(in the rows, 128 means zero)
One turn or mirror swaps these rows in pairs. Which row does each one swap with?
The rows were stretched afterwards, more along some directions than others.
Rafus: [121 114 126 110  94 166 127 111 124 154 124 121 152 141 106  93 116 110
 126 115 113 140 125 143 133 155 111 128]
Zipe: [107 106 120 138 112 106 147 127 110 154 126 141 126 158 126 118  94 146
 134 133 117 123 154 131 149  78 123 127]
pev: [126 135 128 104  91 180 143  93 129 176 107 115 164 150 118  93 123 118
 110 123 107 105 114 135 151 101 127 131]
ferir: [118 156 126 104 118 133 149 127 157 146 155 106 152 150 102 129 133 116
 119 107 112 154 122 165 110 129 102 122]
ravev: [148 118 113 133 111 182 147 160 141 154  84 109 151 163 131 120  80 124
 111  96 114 118 129 129 156 100 103 131]
Bopi: [150 143  97 119 142 115 108 120 107 116  88 130 128  92 143 111 117 132
 125 132 142 103 122 126 110 114 124 129]
Puf: [126 145 116 151 102 131 103 113 157 132 146 111 138 146 114 121 162 119
 124 129 158 123 119 150 136 148 139 105]
vebib: [137 103 117 126 100 124 133 114 119 129  90 117 102 154 114  91  78 127
 130 104  79 115 129 106 142  78 133 132]
Vivu: [112 116 127 120 109 118 147 125 136 110 138 117 108 136 136 126 118 120
 140  91 129 157 155 121 132 143 101 143]
nif: [137 131  90 151 141 142 129 128 163 101 124 145 148 134 129 135 142 130
 108 139 154 123 108 142 124 149 136 130]
luk: [125 100  97 137 112 111 147 138 104 154 138 159 122 124 118 109  68 143
 139 136 123 118 137 124 143  91 121 134]
rima: [ 93 127 118 135 109 122 142  86 116  94 158 145 142 145 109 125 115 131
 131 123 151 126 122 143 133 150 120 131]
pabot: [116 132 104 127 141  86 132 151 150  91 156 128 122 126 129 162 166 115
 125 125 168 154 163 140  97 148 130 140]
luri: [140 181 123 131 118 152 121 143 171 147 135  95 158 152 104 164 152 121
 102  99 121 153 131 131 137 117 102 111]
Pog: [137 151 108 161 151 129 112 138 119 100 127 155 135 103 155 156 102 142
 108 145 171 107  95 145 138 135 133 113]
mog: [105 115 125 137 118 107 150  90 104 132 131 126 120 140 115 130 108 157
 141 140 143 153 138 113 135 111 115 151]
negun: [131 143 113 112 144 146 147 152 159 142 134 152 142 165 131 143 135 112
 103 116 141 132 118 152 147 125 147 119]
vodep: [130 148 127 141 153 121 100 174 152 139 160 163 149 127 137 169 141 116
 114 133 152 138 127 157 141 151 131 100]
Tepa: [168 147  88 147 133 184 141 123 160 128  90 137 155 155 141 134 132 130
 103 122 144 103  83 144 150 133 157 125]
Tofez: [154 130  84 147 120 166 147 130 157 132 109 127 144 156 138 142 127 137
 129 112 163 133 110 135 152 136 110 130]
nabe: [141 130 132 101 137 140 131 163 141 133 110 117 131 107 124 125 107 105
  92 110 107 115 112 114 120 114 125 138]
zef: [123 122 141 139 118  92 141 139 153 106 122  93  92 127 111 113 127 112
 128 106 111 141 131 118 106 113 166 138]
pugof: [149 121 111 140 122 151 149 149 141 102 106 117 133 130 134 117 114 129
 103 122 146 110 112 134 118 122 131 129]
dobe: [130 133 111 116 132 122 110 124 146 147 114 122 138 102  91 120 156 105
 101 152 107 122 123 119  99 110 139 134]
lovu: [120 136 142 145 123 131 112 119 122 114 140 121 124 101 126 122 159 123
 118 135 146 113 130 104 143 138 138 137]
tafe: [115 136 100 171 108 130 154 131 137 127 174 130 146 121 118 146 107 164
 131 129 148 155 143 107 148 142  83 142]
mena: [121 139 127 128 112 139 149 154 173 132 142 108 129 160 130 126 158 108
 113  91 132 150 141 156 143 136 139 139]
folis: [139 124 108 135 143 100 138 174 147 105 134 117 119 139 152 162 146 136
 125 130 166 124 143 126 136 106 113 148]
per: [132 127  95 162 114 167 156 141 166 127 111 126 157 173 116 129 104 134
 106 108 122 134 130 123 144 125 120 126]
dut: [106 102 119 136 128 152 169 126 133 141 107 145 132 149 115 123  96 130
 108 126 103 128 140 121 136 108 138 142]
Kila: [146 138 132 109 153 126 122 184 141 127  83 129 121 107 147 149 119 116
  87 109 101 124 109 108 128 107 144 143]
vuti: [109 147 137 136 136 132 141 127 166 133 161 139 160 131 112 157 143 147
  99 134 110 167 120 116 116 153 106 151]
lile: [129 102 116 155 115 151 148 108 135 147 118 127 130 123 120 109 100 159
 131 131 103 144 129  95 143 132 114 163]
nek: [117 116 119 121 144  94 133 155 129 105 105 152 105 114 126 124  79 122
  96 115 100 127 116 109 126 100 145 156]
suf: [120 143 145 119 114 108 121 131 158 110 154  86 113 159 122 127 171  93
 122 100 124 125 140 159 106 126 156 108]
nipu: [136 117 135 123 142  79 146 146 133 128 130 101  88 133 119 135  84 141
 152 110  96 160 141 123 106 104 122 125]
komos: [ 94 137 121 127 115 148 150 128 153 118 133 169 151 163 113 115 125 104
  90 110 132 131 105 136 151 138 165 141]
Zazot: [136 134 121 116 151 118 111 146 161 136 113 120 142 129 132 150 120 122
 101 127  99 123 114 118 112 107 116 144]
Vara: [133 151 134 124 128 117 116 139 154 116 122  93 148 129 101 148 123 116
 117 115 109 142 129 128 102 124 106 100]
debup: [147 135 115 144 128 121 134 143 141 138 116 119 142 128 106 155  98 167
 138 119  88 176 128  97 120 121  81 132]
fen: [141 129 103 145 132 125 140 115 142 119  99 106 138 102 111 155  94 154
 118 124 127 156 121  91  96 111  79 142]
tok: [117 126 141 130 144  92 121 121 157 116 152 100 108 123 132 126 174 122
 132 139 111 148 141 135  89 140 140 131]
lum: [110 104  94 144 106 108 141 123 135 130 121 133 103 146 108 111 142 125
 124 127 153 129 158 112 135  94 134 155]
dazug: [144 141 147 128 122 164 108 135 167 153 102 113 131 165 132 136 158 101
 105 100 100 124 127 133 161 118 155 116]
Sufur: [120 123 111 113 100 186 134 100 109 149 118 161 162 133 114 101 123 116
 108 134 133 120 132 129 148 123 110 141]
golu: [121 123 112 135 143 108 129 139 141  78 131 131 133 142 128 166 136 122
 114 127 187 139 131 127 124 148 128 126]
gif: [130 164 133 133 129 124  92 134 116 127  98 107 121  97 157 130 143 105
 121 114 145 109 127 148 138 124 152 112]
mosu: [135 147 115 179 117 143 142 148 131 109 120 134 138 122 123 144  87 152
 126 109 141 136 118 104 157 144 123 114]
bag: [141 134 124 111 127 103 111 144 146 130 126 111 122 133 129 139 130 115
 120 121 119 119 134 131 116 102 110 133]
gasu: [114 133 117 133 152 111 109 150 109 106 143 156 124 100 151 128 131 118
 116 151 150 106 132 132 139 133 148 119]
kigo: [124 120 147 133 152 101 107 170 153 121 126 132 130 145 149 174 136 114
 109 121 138 123 147 138 134 126 142 109]
bip: [ 89 144  89 137 100 108 141 120 113 125 135 141 144 117 105 123  98 134
 123 113 123 141 153 102 142 112 101 144]
Vaso: [127 147 115 122 112 123 162 161 158 136 129  97 136 158 117 140 133 132
 128  91 109 170 140 146 121 119 105 131]
Pesum: [119 140 114 126 136 122 139 112 116 143  93 145 104 117 131 122 123 124
 114 134 120 117 130 128 138  73 145 141]
Nofip: [142 136  93 134 105 189 149 102 140 146 100 124 167 132 133 119 127 138
 106 123 160 130 105 123 138 123  94 141]
Vove: [175 135 101 122 122 191 130 148 149 146  83 132 157 142 150 129 144 125
 104 120 141 104  97 135 153 122 136 127]
Leso: [ 95 114 132 131 125  98 118 134 140 136 140 128 114 122 121 132 150 116
 121 120 130 146 175 101 129 112 126 153]
Kub: [109 132 155 128 129 130 115 145 111 134 113 143 119 129 112 125  92 116
  92 112  83 122 128  93 145 101 145 129]
rumab: [145 123 133 146 143 126 115 121 151 135  94 110 116 123 143 124 115 135
 112 131  93 117 108 109 116 111 152 141]
tilir: [135 128 130 118 114 180 127 153 116 160  93 153 152 159 135 128  78 118
 100 104 121 111 123 131 179 106 104 128]
Gutap: [ 88 130 130 142 128  93 154 115 128 139 174 117 124 135 113 149 122 145
 158 133 114 163 170 147 122 130 116 128]
labuf: [157 131 126 110 114 143 110 134 103 122  86 111 118 120 138 109  63 126
 110  98 111 104  99 109 139  99 113 125]
sumiz: [105 128 173 129 128  94 115 151 125 119 154 111  93 126 106 146 105 119
 126 103 129 148 139 127 115 128 115 111]
Rom: [105 127 119 131 140 113 124 130  80 130 119 176 122 109 133 125  93 145
 118 143 132 145 140 110 140 117 123 153]
Gom: [ 98 104 116 122 128 109 123 119 100 115 101 160 112 136 136 114  89 114
 119 119 146 111 141 140 133  97 143 134]
loz: [113  97 144 131 142 115  98 137 113 113  96 157  97 129 146 137  95 117
 113 112 142 129 126 113 144 140 142 145]
bomep: [157 134 109 166 128 123 134 132 145 116 123 107 128 126 113 138  94 168
 141 114  96 167 120  84 126 143  97 137]
sede: [124 112 125 155 109 144 111 126 109 143  96 143 125 119 110 112  68 138
 110 129 118 109 113  92 161 116 134 126]
ripa: [114 111 131 132 145 132 146 160 111 121 114 164 138 158 152 173  59 153
 121 114 141 140 125 127 169 123  94 150]
biv: [125 131 126 116 126 111 108 104 129 122 140 124 130 100 108 127 148 120
 127 144 117 143 143 118  93 126 107 138]
Vovag: [154 114 102 153 139 128 134 129 121 138  83 130 111 110 131 141  71 161
 136 127 114 138 110  85 139 103 105 147]
bos: [118 152 105 125 123 146 140 118 145 148 136 138 171 134 113 146 136 142
 124 111 131 160 152 120 135 155  87 143]
Kam: [101 127 136 106 114 133 128 133 130 130 156 153 121 138 118 115 141 100
  91 122 160  98 116 132 139 117 144 132]
pafin: [127 162 104 156 119 124 132 104 143 115 147 142 141 125 136 130 143 143
 126 135 154 117  96 137 137 142 150 123]

dobe swaps with Rafus
ferir swaps with nabe
bip swaps with gif
sede swaps with Puf
Bopi swaps with bos
per swaps with rumab
debup swaps with Vove
Tofez swaps with Vovag
lum swaps with loz
Nofip swaps with fen

One turn or mirror swaps these rows in pairs. Which row does each one swap with?
The rows were stretched afterwards, more along some directions than others.
biti: [141  89 130 147  81 118 149 123  40 140 110 138 147  98 149 212 124]
meso: [157 129 155 129 120 115 166 149 100 185 142 173 180 101 148 167 106]
Vanet: [131  95 121 141  74 122 150 125  44 135 119 140 142 101 156 223 127]
gaf: [ 91  97 159 166 121 122 173 120  90 152 124 159 155 118 169 176 112]
Kazi: [143 130 159 172 109 112 175 115  91 151 128 119 162 124 124 153 139]
rudu: [137  92 124 140  74 121 154 125  46 137 120 143 147  98 159 216 124]
vipi: [ 96 118 147 182 108 131 149 110  81 162 125 144 165 143 106 199 111]
zamin: [163 125 154 120 123 121 171 145 100 172 142 168 173 104 153 171 117]
nam: [123 142 145 137 119 130 169 113 130 116 136 118 161 134 148 192 115]
simiz: [ 92 124 129 138  95 101 158 130 100 126 150 176 153 134 140 197 112]
gam: [113 102 133 130 128  95 155 152  88 152 124 164 158 140 123 197 128]
nidu: [ 91 115 131 139  77  99 164 127  86 112 136 156 144 127 157 211 127]
Gup: [146 124 142 167  89 115 134 125 120 135 116 157 191 110 127 178 109]
mek: [ 98 140 154 164 130 126 168 108 136 118 125 113 155 152 127 172 114]
lofig: [110 113 123 105 103 113 156 149  68 164 139 158 145 143 132 232 123]
tus: [138 140 155 134  98 142 182 116  76 163 156 131 143 125 146 193 126]
bobu: [ 98  93 139 151 139  99 156 141  95 147 110 152 155 140 132 168 129]
zev: [150 126 152 169  80 111 135 132 122 141 130 164 192 108 124 192 107]
fod: [ 83 130 147 180 112 128 161 107 103 156 123 136 160 158 123 189 107]
ruv: [ 98 133 151 175 118 128 159 110 114 149 129 129 161 157 108 182 108]
Divi: [130 132 165 122 126 132 181 126 120 114 131 110 152 129 149 195 118]
nez: [124  99 126 185  94 129 140 115  48 178 112 148 165 120 121 205 124]
rav: [155 121 152 172  92 107 137 129 122 134 117 151 194 111 119 171 109]
Kuz: [130 142 152 133  99 139 187 117  79 158 152 120 144 125 150 188 121]
rep: [ 95  96 143 152 142  95 155 142  98 142 107 151 153 136 132 167 131]
gonos: [150 127 161 172 121 113 165 119 118 125 117 124 177 120 116 142 134]
tozuz: [158 130 167 121 127 125 178 130 108 133 134 126 155 105 150 172 116]
Geri: [ 88 128 136 126  85 106 161 131 101 110 154 150 147 130 150 204 113]
dotam: [154 120 144 176  98 114 137 121 119 131 111 153 187 114 120 164 125]
mer: [173 118 161 120 112 114 172 147  84 179 142 162 180 101 148 183 116]
luvi: [105  96 140 144 138  95 159 145  85 141 113 149 158 135 127 175 135]
Zotuz: [121 143 145 121  91 140 178 123  65 168 164 133 142 127 143 225 112]
tuviv: [112 137 149 167 126 128 167 107 135 120 132 126 163 156 121 174 117]
Zubub: [103 107 161 178 119 127 165 113  98 153 126 149 156 116 157 161  87]
zem: [105 142 132 119  83 136 180 121  61 166 166 143 145 134 156 235 112]
Godit: [105 106 158 167 108 137 161 114  83 157 130 168 156 108 156 184  97]
vebev: [153 121 153 177  98 104 141 127 107 134 110 145 192 114 113 178 129]
kize: [139 139 162 159 109 127 183 122  90 168 130 124 160 128 133 159 134]
sobi: [159 124 163 133 106 112 159 151 108 191 157 182 187 104 145 176 103]
nuvu: [117 131 134 113  92 127 171 132  55 172 162 155 141 131 135 235 106]
zazaf: [145  89 133 162  76 127 139 122  38 165 116 152 159  98 137 216 127]
puli: [164 126 164 125 114 113 165 151  95 177 148 165 181  96 148 177 108]

nam swaps with kize
lofig swaps with nez
Divi swaps with Kazi
Zubub swaps with Geri

One turn or mirror swaps these rows in pairs. Which row does each one swap with?
The rows were stretched afterwards, more along some directions than others.
Gida: [130 124  99 136 137  95 151 138 129 129 125  76 130 131 111 120 134 147
 114  74]
ner: [125 156 116 146 117  87 161 178 103 117 126  69 109 103  84  94 129 133
 119 107]
vodul: [161 167 106 138 167  66 172 169 130 116 136  78 112 113 109  71 139 127
 103  98]
dizi: [126 124  93 142 145  93 139 123 108 101 136 118 155 124 136 120 136 148
 145 101]
Nizi: [181 141  95 124 146  60 182 200 135 116 122  81 105 142  83 107 173 112
 123  88]
Sidi: [170 137 100 121 174  82 156 128 108 125 143 120 154 125  70  75 136 136
 134  76]
vol: [171 125 107 127 171  85 148 175 118 105 114 133 133 154  92  63 137 169
 132  89]
mam: [142 176  68 113 160  98 158 134 103 138 123  91 128 146 101 108 149 113
 107  98]
lokud: [186 111 133 139 168  67 178 190 108 128 135 103 120 113  68  93 156 173
 100 100]
gizo: [120 149 116 121 106 114 161 152  94 119 127  74  98  89 117  94 135 132
 113 121]
kemul: [122 132 105 126 119  94 165 139 122 111 103  64 126 127 137 138 139 140
  93 100]
Noni: [106 156  77 111  94  66 169 150  73 130 116  54 134 123 104 131 117 127
 132  96]
vuvo: [147 155 111 155 122  81 153 147  83 140 130  96 171 155  86 114 117 146
 128 106]
delo: [141 134  90 126 155 114 132 165 130 111 127  95 112 144  99  67 136 127
 134  78]
Vege: [160 152 127 139 102  84 157 175  84 144 140  64 148  97  83 119 123 168
 118 112]
lapiv: [123 134 122 143  95 100 170 117  97 108 135 108 131 122  93 130 137 159
 105 117]
tos: [139  86 117 129 123  57 179 169  96 113 125  72 120 134 110 100 154 163
 150  81]
Naf: [149 111 118 122 119  95 188 147  97 121 132 120 115 128  95  97 154 138
 123 115]
nuv: [164 161 112 133 166  81 163 166 101 121 142  86 120 165  73  74 144 129
 140  87]
miki: [147 117 119 119 125  79 159 136 114 126 117 100 154 147 125 125 134 136
 126  94]
Rit: [180 128 119 132 181  57 154 170 105 136 133 134 145 164  69  83 150 151
 157  98]
Nimel: [183 136 106 130 172  83 142 162 142 119 123  86 119 176  96  94 162 133
 119  84]
gik: [168 145  76 115 163 107 130 173 144 108 107  97 130 147  93  71 163 159
 109  73]
sagog: [153 132  95 118 146  63 184 184  85 166 140  93 148 155  89 119 140 136
 147  94]
gupo: [185 161  87 119 138 103 163 150 108 149 115 126 180 168  50 123 143 147
 134  70]
gepa: [180 169 100 133 166  83 157 141 108 119 115  94 142 135  93 122 162 119
 105 106]
vife: [133 134 123 136  87  82 154 179 113 119 114  78  98 162  90  88 145 143
 147 110]
bufo: [162 104  90 128 155  89 158 149 122 115 143 123 145 129  85  80 148 119
 154  72]
zireb: [197 167 114 136 173 105 160 162 124 120 142  85 150 111  86  85 141 144
  98  87]
duza: [150 145 137 117 129 110 177 162  95 123 146  83 113  97 102  91 141 124
 127 123]
Zov: [135 159 119 153 154  94 126 124  91 127 165 123 164 136 124 133 108 161
 131 122]
Pabup: [208 143 137 142 158 107 154 168 119 117 150 122 163 128  76 114 146 160
 112  98]
mupi: [129 148  78 134 157  93 152 165 120 121 109  92 135 132 112 152 153 175
  91  85]
betes: [176 155  78 105 175  85 142 180  89 154 148  97 150 133  70  97 132 126
 157  99]
pudib: [182 109 103 131 171  86 182 162  92 136 130 115 143 146  58 136 149 148
 134  86]
mur: [192 117  85 123 160  64 172 171 114 111 149  89 133 154  88  71 147 136
 141  73]
fonek: [151 168  90 131 169  78 137 126  78 148 150 118 190 142  88 128 116 140
 132 109]
pevo: [162 130  90 150 131  74 160 117 129 118 144  95 149 136 107 113 163 139
 111  81]
muto: [142 140 133 125 136  83 188 140  96 132 138  98 129 133 104 137 128  98
 136 136]
roke: [127 142 113 128 124  88 152 166 106 110 143  63 121  74 126  84 123 132
 120 128]
Bazos: [162 143  95 108 136  71 171 180  76 137 163  74 162 112  71 101 133  95
 137 121]
fim: [160 145 121 135 149  84 125 175 127 107  98 122 128 153  88  99 141 192
 116  79]
dabo: [160 125 120 146 109  73 197 108  99 133 135  96 133 163  93  98 145 116
 146  94]
kezag: [165 147 145 142 114  95 160 147  75 151 136 119 142 150  70 108 129 148
 150 133]
Buzi: [139 129  74 103 125 100 148 163 127 117 113  85 134 150  98  92 131 120
 137  69]
Lilo: [180 158 134 135 146 108 177 161 121 122 137  81  99 102  85 101 152 152
  78 111]
zoga: [159 168 126 148 113  79 149 152 112 106 112 103 136 139  74 106 148 158
 106 108]
zap: [175 139  93 133 152  95 129 145 113 136 124 126 158 173  69 121 138 131
 156  92]
Pazeg: [155 145  89 141 119  73 150 148  95 130 136 125 165 149  81 140 138 158
 136 110]
Gomev: [168 151  92 103  94  65 175 164 107 124 113  67 143 141  71  71 172 104
 130  84]

gepa swaps with vuvo
Gomev swaps with Bazos
dizi swaps with vol
miki swaps with Pabup
mur swaps with tos

